A single turn carries every row of the set below to another of its rows. Some are shown first; where does it send the rows asked next?
Nubok: 41	29	119	31	24	149	28	158	-266	-23	229	-70	-15	-220	-138	-56	370	149	-281
les: 53	122	-127	90	-125	50	20	356	44	-368	7	-28	128	-317	-248	71	-114	-19	-85
Luma: -229	-68	-113	82	-146	242	-153	212	-58	-70	111	-39	-355	-187	-132	-30	109	9	118
Fuvu: 2	206	220	145	-111	3	217	85	-241	-20	280	31	-106	-161	-210	-17	294	33	-113
kedi: -109	100	-93	203	-104	294	-96	202	-102	-6	81	-89	-186	-324	-254	-11	101	-59	203
dunug: -57	-27	190	19	-30	125	198	349	-261	-117	205	36	-140	-66	-223	-9	365	85	-221
Goru: -54	-33	-107	-49	-151	-37	-19	412	60	-435	53	33	-41	-169	-136	50	-58	78	-204
kefad: 77	128	169	149	-19	172	228	321	-249	-67	146	-10	79	-218	-343	33	275	4	-143
vage: 59	14	-114	-37	-69	-7	-81	258	-11	-344	85	-64	112	-291	-65	-11	2	153	-337
sida: -163	175	-96	171	-204	62	-78	-14	-22	-80	165	-18	-264	-288	-140	-28	-9	-47	165
gula: 32	196	-2	72	-200	-166	108	186	31	-370	121	38	44	-232	-151	37	-88	7	-175
luti: -230	266	91	-236	-14	-29	-35	428	-36	-96	64	268	-79	-211	-226	-117	-32	91	-109
fafup: -240	277	161	-230	16	36	-22	393	-123	23	113	266	-127	-211	-250	-143	91	66	-89
ferub: -109	2	-156	62	-103	220	-258	58	-60	-53	107	-128	-189	-340	-58	-85	110	86	-17
gadi: -290	271	54	-210	-16	45	-117	367	-57	3	83	245	-178	-245	-213	-152	-12	46	18

kedi goes to -> kefad
ferub goes to -> Nubok
And these:
gadi goes to -> fafup
Luma goes to -> dunug
gula goes to -> sida

